rotation ticks, each row followed by its count of ticks
The counts run from 0 to 220.
[163 113 163 125 135 148 168 158 187 103 149 127 160 115 121 166  94 129
 114 139 154 144  99 162 114 117 123 140 121 163 122  95 163 120 171] => 32
[167  87 160 104 105  80 126 111 133 143 129 162 141 128 156 175  96 128
 139 123 154 128 107 154 128 166 176 108 136 154 125 109 173 101 160] => 149
[115  93 157 105 126 150 135 161 103 165 136 155 112  76 139 106 100 138
 130 164 161 160 116 179 127 119 180 129 154 164 110 119 156 133 111] => 7
[140  99 149  99 114  91 151 147 119 138 118 158 125 103 146 124  99 116
 150 165 182 142 119 169 122 173 170 133 150 161 118 120 176  94 113] => 1
[127  97 161 108 129  90 156 140 138 130 109 134 144  88 126 108 103 129
 166 168 187 128 123 158 114 171 170 115 148 178 120 128 162  92 127] => 2
[144 106 142 108 106  96 149 157 112 146 122 159 102 111 137 134  97 108
 130 163 164 150 112 178 134 170 180 168 142 156 117 117 176 122 113] => 0
[150 125 159 111 142 148 146 121 138 142 136 138 130 118 109 136  99 151
  92 161 162 137  97 169 115 168 150 168 129 137  93 113 214 167 106] => 107
[144 146 141  97 145  73 165 182 128 146 123 111 184 101 118 152  94 123
 140 119 144 118 111 160 134 174 166 141 124 149  97 122 164 118 148] => 91
[127 104 176 152 104 140 174 146 151 159 122 138 108  90 103 148  87 139
 136 157 120 105 128 159  85 137 178 132 152 142  78 129 152 123 154] => 164
[110 146 156 126 145 119 161  88 166 153 152 125 144  77 117 126  78 121
 119 162 111 126 162 172 112 154 174 130 142 139  80 118 132 102 151] => 77
[116 115 167 109 100 113 167 131 140 140 155 181 122 113 127 118 100 101
 117 150 147 168 136 174 137 152 153 149 167 177 100 136 157  95 143] => 167
[138 104 141 131 127  96 135 170 120 145 134 117 155  93 137 134  73 133
 132 118 139 153 103 168 125 128 122  99 122 164 100  56 140 105 154] => 132
[145 104 154 127 129 117 147 108  90 157 123 165 178  97  93 180  94 121
 128 129 121 126 125 115 105 144 165 112 133 161 125 126 182 116 172] => 62
[138 136 151 103 166 119 170 148 139 133 131 138 182  70 158 135  93 125
 166 142 137 134 155 159 110 139 169 121 153 130 128 116 156  94 157] => 82
[148 120 120  70 135 107 135 154 134 167 143 130 143 115  99 133  96 141
 114 131 124 117 108 180 125 172 193 152 129 140  82 127 157 152 103] => 97
[148 105 161 140 152 136 134  95 120 131 130 124 127 113 118 126  64 127
 110 163 110 144 151 168  93 161 135 167 133 166 103 111 195 123 106] => 215
[172 130 136  88 132 117 137 109 115 150 126 152 142 135 105 147 100 143
 113 173 158 137  91 166 119 175 148 145 143 149  88 114 206 144 116] => 108
[117 119 134  97 117  99 154  93 147 141 153 161 176  77 105 133  89 109
 131 130 137 146 148 144 122 160 161 106 154 146 113 120 157  86 163] => 70
[166 125 133  73 135 145 132 126 134 149 180 168 152 125 144 149  84 147
 101 127 115 153 116 180 124 136 161 137 154 124 101 119 179 140 125] => 195
[126 107 150 123 160 150 150 137 149 118 116 119 176  90  62 133  99 142
 130 143 168 151  97 147 114 128 129 142 135 166  98  86 172 154 164] => 112
[144 121 123 121 115 117 123 130 115 159 155 139 120 106 118 119  71 129
  99 163 117 175 106 183 129 144 117 133 138 169  78  56 149 125 132] => 126
[160 110 133  84 113 127 153 159 139 143 150 159 172  97 103 158 105 150
 131 145 161 136  82 154 118 119 155  84 139 158 112  99 138 121 175] => 23
[131  68 194 132 152 154 132 119 105 141 131 133 163  94 127 137  77 132
 132 110 125 153 150 135  95 111 154 123 142 183 130 123 177 123 148] => 54
[129 151 172 137 170 113 165 160 140 153 120 101 167  83 118 149  89 136
 138 145 103 101 141 163 115 141 166 141 137 139  76 117 135 127 163] => 84
[159 135 145  87 147 160 132 136 124 153 175 156 154 121 123 159  87 148
  88 121  96 148 106 176 133 125 158 154 134 129  86 114 170 156 150] => 194
[165 113 145  96 164 142 116 142 120 121 145 163 192 120 137 141  84 139
 139 111 121 174 117 158 133 120 129 149 166 148  98 106 178 136 169] => 201
[156  99 158 122 125 134 143 137 189 122 170 123 126 126  96 149  74 126
  90 150 101 134 125 171 106 132 146 161 127 176  88 108 139 130 148] => 38
[134  86 142 119  89 111 144 122 115 180 155 147 124 110  91 155  75 134
 102  97  98 129 130 152  93 152 168 119 131 137  85 117 176 125 129] => 57
[100  93 148 118 120 128 153 128 117 165 143 151 166  69  98 142  83 132
 144  85 116 154 137 140 103 129 159  94 157 127 103 104 157 127 160] => 64
[142 108 166 115 149 165 154 155 122 160 129 136 144  73 106 147 114 160
 123 175 156 113  99 147 101 108 175 104 127 158 120 112 152 139 143] => 15
[122  88 181 138 121 156 169 142 147 148 116 149 118  77 123 142  91 138
 160 153 133 120 144 154  90 123 188 123 168 140 106 127 156 121 157] => 163
[165 119 127  72 126 104 131 108 120 136 128 161 166 123  99 128 100 147
 136 164 171 138  93 155 119 177 138 123 157 154  93 119 189 125 124] => 109
[134  83 168 113  96 120 142 100 159 148 143 167  99 107 155 134  87 136
 133 140 146 134 134 169 104 159 186 111 170 136 105 123 165 115 133] => 156
[125  77 176 127 124 129 134 109 180 152 154 118 107 109 135 147  81 126
  91 121 139 143 116 174 128 139 186 146 111 156 122  95 148 141 128] => 146
[128 129 152  83 155 118 133 138 131 154 155 152 147  93 152 110  90 110
 118 149 122 162 152 191 152 142 180 168 149 154 106 126 152 122 123] => 87
[130 117 133 105 132 133 137  91 164 133 144 119 135  97  86 106  83 158
 119 181 149 137 116 167  90 162 125 120 147 152  83  93 161 122 117] => 117
[179 106 125 122 132 100 153 146 135 130 129 111 156  84 110 172  79 126
 122 175 145 118 111 150  92 144 141 116  95 170 137  72 151  99 143] => 130
